Each path is a new rotation, seen through one point. The rows after it are directions, each followed by how far the rotation turns it, in degrees a step (0 if it stays put).
Each turn is a multiple of 5 degrees from 10 to 175, or 0.
Each row of a path follows its step; steps can be skipped.

step 0: [ 15  20  42 -16   8   4   1  23  20  10  28  17  22 -16  -3   4  11   4
   4  19  -1   1 -29  10  13  -5 -33  33  16  16  11  -5 -25   0]
step 1: [ 19 -15  23  14   0 -37  23  -4  -1  26  17 -13  15  26 -11   0  -7 -15
 -32 -24   7   1 -16  -8  -4  25  -7   7  23  13  -6  29 -18  20]
step 2: [-23 -26  -7  26 -25  -8 -25  -3   4   4   4  29   6   7   4 -21 -12 -14
 -32  -8   5  -1 -29  32 -19  -1  -2  16 -12   1 -13 -28 -24  20]
step 3: [ 17 -13  -6 -15 -30  40   9  14 -11   3 -13  -3  19  14   1  -8  17  18
 -40 -25 -13 -13  -6  25 -10 -26  -4   4  17   8  32  -4 -10 -12]
step 4: [  1  19  19 -13 -24 -13  -3   9 -20  -5  -6  -8   8  25  33  14 -16   4
  14  12   3 -21   6   2 -34 -20 -24   2  37 -18  12  -4 -15  33]
step 5: [ 10 -12  11  31 -10 -11  36  13 -10 -10 -16 -16 -16   0  -7  37 -12  -8
  -3   8  -6  -6  10  10  -6  13 -16  44 -28  -1  25 -16 -18  15]
step 6: [  6  -6  40  14 -43  16 -10   5 -26 -15   0   7  -5 -17  -9  14  14 -40
   2 -11 -13  34 -18  -8  20 -17  -3  15  11   7  -9  -4  -6   6]
step 7: [-28  15   5  -3 -31   3  40 -17  22  18  12   5   2  -6  18  -2   6   5
 -17 -10  -6  42   3   5  10  -1  12  -2  19   8  27  15 -17  35]
step 8: [ -3 -28  -8  17 -40  -7  23 -36 -13  10  28   1  23 -12  -1   1  -8  12
  28   1   4  -1   2  22 -47   0  10  14  10  11  -6  -1  12   2]
step 9: [ -5   3  -1   1 -16 -14 -11 -21 -10  15 -13   5  14  -7  -5  37 -13  26
  -7  -8  10   2 -26 -11   3 -26   5  20   7  20  36 -46   2 -28]
step 10: [ 14  -8  17 -11  -5  10  -5   1  16  13  10 -45  14 -22  13  -3 -31  -2
 -10  10 -29  -7  11 -19  14  -8  -1  28  47   6  -3 -22  -9   6]
step 11: [  7 -16  -3  -9  -5   2   8   2 -11  12   0  14  -2  -3  26   0 -33  11
   0   0  27  19   0 -25  -1  16 -25  50  -6  27 -16  22 -30  19]
Directions:
[ -2  -9  -4   6   5  -1  -1  -7  -1   1   4  -2  -8  13  -5   3  -1  -5
   4  -7   0  11  -1   3  -8 -10  -4   7 -16  -5  -5 -13  -5 -13]	110
[  8   0  13  -2  -3   1   3   5   4   7   0  -4  -9   1  -4  -1   7  -4
   6   6   0  13  -9  -7  11  15  -9   5 -10  -2  -8   5  -3   9]	65
[ 13  15   2  11   5  -1  -7  -2   2   5  -1  -3   9  10   1   1  -1   1
  -6  -2  -1  13  -4 -11  -3  -8   9   0   4 -15   5   4   7   4]	125
[  3  -1   3 -11  -5   3 -13   9   2  -3  -4   4   8   1 -11  10  14   0
   5  -5   2   0  -3   9  14  -8  13   8  -2   4   3  -3   1  -5]	115
[  5  -6  -6  -4  -9   7   4 -10  12   6  -6   5   1   5  -5   5  10  10
  -3  -2   2  -5  -4  -4  -6   1  -2 -12   1  -1 -10 -15   7  11]	65
[  9   5   3  -9  -3  -9  -9 -10 -11   6  -6  -6   1  -6   6   4   2  15
  -3   8 -11   2   3  13  -2   5  -3  -4  -5  -8  -1  -3  -6  -8]	70
[ -2   6   2  -7  -9 -16  -1   3  -9  -2   5   5 -12   5   0  -2   2   8
   1 -18 -11  -6  -5 -17   2  -4   0  -3   0   3  -1   1   1  -2]	135
